In the rows, zero is written as 128.
Each named turn below is shown by a few rows before and after it. Which turns, in which order, take the first row of each later pair to the second? The first pair is answered.
turn Lugob:
[136 108 147 117 145 127 145 148  94  79 142  97 156  92 117 150 139 150
 116 124 121 111 119 132 128 132 159  92 122  86 116] |-> [136 115 132 113 133 119 136 147  79  96 138 123 145  82 110 162 135 126
 127 136 105 100 117 126 147 125 172 130 124  81 129]
[100 146 131 128 114 142 137 148 146 126 169  88 131 119  88 104 125 121
 150 156 118 130 105 138 100 114 141 148 150 130 102] |-> [ 97 132 101 134  93 123 100 129 137 139 126 137 123 134  81 138 142 140
 143 135 139 109 114 138 100  96 145 166 112 110 100]
[118 139 129 106 128 118 103 138 105 143 132 115 146 136 131 142 144 135
 126 130 148 119 111 149 130 141 147  99 115 116 143] |-> [120 142 134 106 131 124 114 140 103 141 144 104 146 129 134 135 134 124
 133 141 136 124 108 151 133 146 146 105 128 122 145]
[142 188 119 113 149 104 100 112 167 185 101 126 133 119 137 141 149 153
 118 112 122 120 110 170 137 124 105 169 127 118 158] |-> [142 188 138 115 165 115 117 118 182 167 116  91 142 120 143 123 149 166
 111 102 130 131 111 174 125 133  96 136 137 127 151]
turn nodop:
[134 180 123  98 125 121 127 122 153 157 146 105 134 104 131 121 139 116
 122 129  97 147  80 137 127 137 116 152 133 116 153] |-> [131 168 121 101 101 125 125 110 165 162 160 129 116 123 116 116 121 112
 140 149  95 154 120 119 140 129 124 173 132 141 129]
[115 103 149 160 183 175 158 141 112  78 135  73 135 102 161  79 134 137
  89 143 130 140  90 134 119 140 140  54 150 121 153] |-> [129 180 134 136 162 166 120 170 121 118 101  98 161 115 181 101 140 170
 108 140 107 121  85 170 172 190 139 132 123 131 183]
[106  93 109 135 154 153 156 183  62 104 156 118 153 133 165  86 157 118
 152 126 154  86 152 110 139 177 111 117 130 115 126] |-> [109 114 105 128 152 150 146 189  65 113 150 127 157 134 168  92 158 127
 159 125 149  82 151 123 153 190 110 137 124 122 131]
[171 149 112 117  67 132 139 125 151 151 150 137  93 174  95 108  95  80
 168 140 121 151 190  96 112 141 166 206 122 166 105] |-> [163  88 128 138 118 132 180 115 134 108 161  86  90 138  97  90 114  56
 133 122 140 161 148  77  37 102 160 110 150 128 103]
turn duzes:
[131 171 110 108 112 104  79 132 138 165 100 131 134 125 119 137 120 124
 127 118  99 125 114 145 101 118 121 151  92 115 157] |-> [131 152  98 117 123 106  87 142  97 151  89 159 117 123 131 139 125 116
 138 128 109  91 133 139 132 122 133 148 101 106 157]
[139 161 155 131 128 133 136 149 114  95 132 114 118  98 123 123 120 104
 155 147  99 138 117 134 178 135 114 150 149 140 129] |-> [135 152 156 134 121 124 127 127 135 108 138 105 121  87 104 129 118  94
 137 140  95 159  94 129 136 108 115 148 144 132 127]
[126 133 132 100  87 112 134 112 180 138 153 130 126 157 122  94  90 124
 123 129 127 174 177 135 140 100 108 172 116 166 121] |-> [120  87 106 114  92 100 135  95 136 131 134 165  92 136 118 113  96  92
 122 133 135 151 172 115 134  65 123 163 120 135 123]
[125 119 136 111 129 140 102 155 102 142  79 173 131 135 174 133 169 199
 135  96 139 125 126 134 131 141 128 107 104 111 114] |-> [122 130 146 103 120 134  93 140 145 160  90 151 146 131 157 133 164 200
 121  88 127 152 103 136  93 129 121 108  98 114 114]

Between the rows of a pair lie two turns.
[ 64 172  98 100 110 100 116 112 103 133  87 174 121 137 147 148 135 124
 124 124 117  93 147 160 154 139 136 145  99  78 113] |-> [ 56 110 108 122 130 107 147  90  97  98 112 155  99 125 134 129 132  99
 108 126 134 107 152 130 112 100 138  88 122  70  87] => nodop nodop
[119 116  99 133 112 121  86 102 140 130 109 191 131 133 119 145 141 120
 108 130 143 134 130 133 124 113 135 152 103 121 134] |-> [126 160 143 123 149 141 122 139 164 112 143 115 172 126 144 103 138 138
 105 128 132 157 107 159 119 156 112 115 130 142 143] => Lugob nodop
[134 142 108 161 127 132 139 140  57 133 122 170 120 112 120 143 112  86
 167 131 141  79 166 101 153 122 154 137 144 100 134] |-> [131 136 114 161 109 116 124  98 111 164 136 140 134  95  84 152 105  73
 135 117 124 125 115  94  73  79 146 134 132  92 135] => duzes duzes
[104  65 123 133 149 139 119  92 171 103 199 127 103 107 123 137 129 121
 136 145 110 165 139 131  52 115 128  75 133 127 121] |-> [115 116 116 116 143 156 125 141 126 106 188 168  97 124 155 131 120 121
 185 178  94 121 189 145 165 178 141 140 144 156 133] => Lugob duzes
[125 148 140 120 122 126 115  75 130 120 121 116 175 105 135 113 134 136
 100 133 137 149 102 142  89 118  92 146 110 131 131] |-> [127 158 145 113 113 130 116  82 140 126 133 117 175 116 133 111 122 139
 111 144 128 155 118 140 107 131  95 165 112 152 126] => nodop Lugob
[123 140 156 120 142 157 184 151 136 109 160  96 147 135 124  95 119 124
 149 138 117 130 143 125 144 163 127 119 157 160 128] |-> [124 160 122 108  90 130 117 124 166 154 118 146 152 157 104 140 125 152
 143 117 116 130 135 139 139 152 127 174 100 151 132] => Lugob duzes
[132  78 120 178 142 135 138 146 108 123 119 112 131  69 132 129 142 127
 137 113 124 150 134 112  75 131 145  82 139 123 149] |-> [136 113  99 165 128 127 118 156  96 154  97 140 132  59 136 151 143 117
 150 123  99 133 121 122 110 146 155 139 132 122 179] => Lugob nodop
[157 133 156 150 201 119 119 161  94 107 117 114 155 135 185 129 195 148
 116 102 153 115 143 156 140 130 124  59 124 120 130] |-> [153 125 128 152 183 104  90 149  78 126  90 156 142 139 176 158 201 148
 117  97 157  97 145 153 150 115 133  86 102 104 132] => Lugob Lugob
[130 120 133 102 126 161 129 140  80 139 133 154 137 119 125 129 121 105
 140 132 138 113 115 119 132  84 115 163 115 119 134] |-> [127 117 150 107 138 170 131 144 100 115 132 128 155 140 136 114 129 145
 131 108 166 120 127 127 114  95  96 118 107 126 117] => Lugob duzes
[124 153 151 111 113 149 106 145 160 147 144 116 146 144 135 136 121 160
 143 128 114 141 133 150 152 155 143 132 136 146 118] |-> [117 118 133 120  95 142 102 121 147 152 143 154 118 145 116 146 113 133
 149 142 114 136 151 125 154 125 160 147 132 144 104] => nodop Lugob
[126 147  99 116 122  96  98 109 155 145 138 122 140 111  99 184 155 132
  77 129 146 143 121 181  57  88 149 123  58  74  86] |-> [136 210 129  96 136 117 131 148 167 156 184  78 158  93 112 149 127 105
 101 166  95 161 110 197  96 134 152 159 102 109 110] => Lugob nodop
[108 140 124 131 117 141 133 143 101 113 142 142 109 147 137 109 117 141
 159 127 133 115 146 129 187 145 133 152 127 136 122] |-> [104 118 134 139 151 136 151 145  89  94 142 110 115 123 147 103 136 132
 133 111 144 113 110 131 144 132 126  98 140 106 134] => nodop nodop
[130 168 142 119 119 122 111 129 170 158 147 102 153 131 110 126 120 137
 122 120 136 166 119 145 108 135 104 138 122 160 126] |-> [130 154 127 121 102 117 103 116 159 170 145 134 131 130  97 139 114 113
 133 135 130 156 131 128 122 118 118 168 120 161 121] => nodop Lugob
[113 102 125 143 151 122 130 153 108  97 108 134 128 150 144 145 155 165
 133 121 164  97 156 129 144 134 122  94 116 123 120] |-> [115 111 119 139 140 121 123 153 112 104 108 144 126 158 143 146 151 168
 140 126 159  96 167 134 157 140 126 113 111 131 116] => nodop nodop
[129 134 146 173  75 155  88  72 169 132 162 120 137 179 140 143 150 143
 136 116 132 152 119 145 132 123 103 110 101 133 111] |-> [133 137 145 172  85 164  97  94 137 115 156 134 129 188 157 137 154 152
 152 124 142 129 146 148 178 146 108 114 109 140 112] => duzes duzes
[117 153 126 100 151 118 156 161 139 124 171 125 139  97 147 129 139 123
 134  95 136 144 133 150  97 130  94 119 154 143 135] |-> [111 121 100 108 144 103 145 143 112 132 148 160 113  87 137 154 148 102
 132  96 138 126 129 134  94 103 105 126 144 116 136] => duzes Lugob
[138 112 104 118 104 128  85 149 137 161 118 155 113 118 134 170 136 123
 139 134 150 121  98  91 179 111 128 159  99  91 128] |-> [143 143 146 114 121 151 101 175 180 137 146  97 148 140 152 133 133 170
 136 125 161 147 109 110 178 148 107 121 105 127 113] => duzes Lugob
[130  84 129 152 122 115 138 107 119 126 144 145 116 134 100 137 125 103
 136 142 106 152 122  95 100 120 120 122 129 109 115] |-> [140 125 135 140 154 124 141 157  86 110 121 137 136 135 146 132 145 134
 146 132 111 120 122 128 148 175 111 116 131 102 143] => nodop duzes
[132 160 132 126 121 122 121 141 137 136 121 132 123 143 128 117 117 162
 140 123 112 123 136 131 137 149 125 151 116 144 121] |-> [130 135 118 130 126 118 123 140 104 129 109 156 104 132 134 125 123 149
 145 131 116 104 141 120 145 137 133 147 119 127 124] => duzes duzes
[162 105  93 120 147 113 148 160  74 146 107 143  84 128 164 133 118 138
 159 120 175  78 176 142 179 129 113 134 145  82 120] |-> [166 125 116 116 163 125 161 176  92 131 118 105 106 134 177 115 121 160
 154 110 179  92 169 157 175 151  99 112 150  97 120] => Lugob nodop
[105 176 103 107 136  82  94 145 136 130  85 124 155  95 153 125 119 139
  96  99 140 131 115 164 103 176 100 126 122  93 165] |-> [105 160 117 113 160  90 127 153 125 112 108  97 149  78 157 103 113 117
  96 111 138 135 112 157  95 175 100 101 153  89 165] => duzes Lugob
[114 114 176 122 101 169 130 128 151  94 168 124 135 196 108 106 107 189
 146 115 187 146 197 135 142 123 126  98 129 159  64] |-> [111 102 164 120  96 153 153 102 131 135 205 117 106 121  74 115  78  74
 151 164 115 163 140 102 118  71 163 151 177 139  96] => duzes Lugob
[126  88 130 132 109 128 133 119 135 122 139 142 122 135 117 123 105 118
 111 144 137 129 153 103 118 120 144 119 125 133 109] |-> [132 110 135 132 142 134 144 155 113 107 125 123 142 130 151 117 124 136
 110 132 142 107 133 130 133 156 135  98 132 121 134] => nodop duzes
[117 149 139 157 110 158 112  91 147 177 114 153 141 123 133 137 108 188
 114 109 169 121 131 183 111 127 131 146  90 134 103] |-> [116 146 166 159 122 176 160  96 146 169 169 119 129 101 131 102  75 134
 130 151 133 143 140 161 121 124 142 150 146 163  97] => nodop Lugob
[ 94  90 109 118 136 115 123 126  88 148  87 201  80 157 151 156 145 128
 186 137 167 131 152 131 144 107 130 124 134 154 150] |-> [ 92  79 147 123 174 130 171 142  93 117 129 137  95 134 161 116 139 109
 174 145 167 154 130 129 114 111 120  70 175 159 150] => nodop Lugob
[148 153 108 113 115 129 114 164 126 154 132 147 113 110 141 129 117 123
 155 129  99  89 142 125 181 143 131 186 141 118 141] |-> [144 140 122 118 107 122  85 131 194 157 129 112 146 129 122 136 130 172
 117  81 128 131 118 135  97 119 103 135 102 113 122] => duzes Lugob
[122 132 108  88 125 142  73 118 116 107 143 140 132 126 143 147 113 127
 169 182 144 131 167 127 167 155  83 176 114 159 148] |-> [114 102 128 100 133 150  99 101 140  87 177 103 135 128 129 122 104 121
 160 181 157 159 173 109 126 135  79 130 131 169 121] => nodop duzes
[110  90 126 128 150 126 115 145 146 143 127 112 140 186  96 102 109 154
 136 146 154 145 156 115 159 136  90 118  87 134 121] |-> [108  76 133 130 171 128 146 148 129 138 152  88 134 147  94  90  99 104
 136 170 131 149 133 103 149 125 100 111 125 125 133] => Lugob nodop
[124 212 116 111  76 124  79 124 150 150 114 155 151 170 130 135  93 157
 166 165 113 128 122 135 179 160 129 191 105 154 119] |-> [103 111 103 137  80 102  91  59 144 144 126 156 114 132  84 150  92  95
 129 164 119 150  86  85  84  62 142 143 117 110 100] => duzes nodop
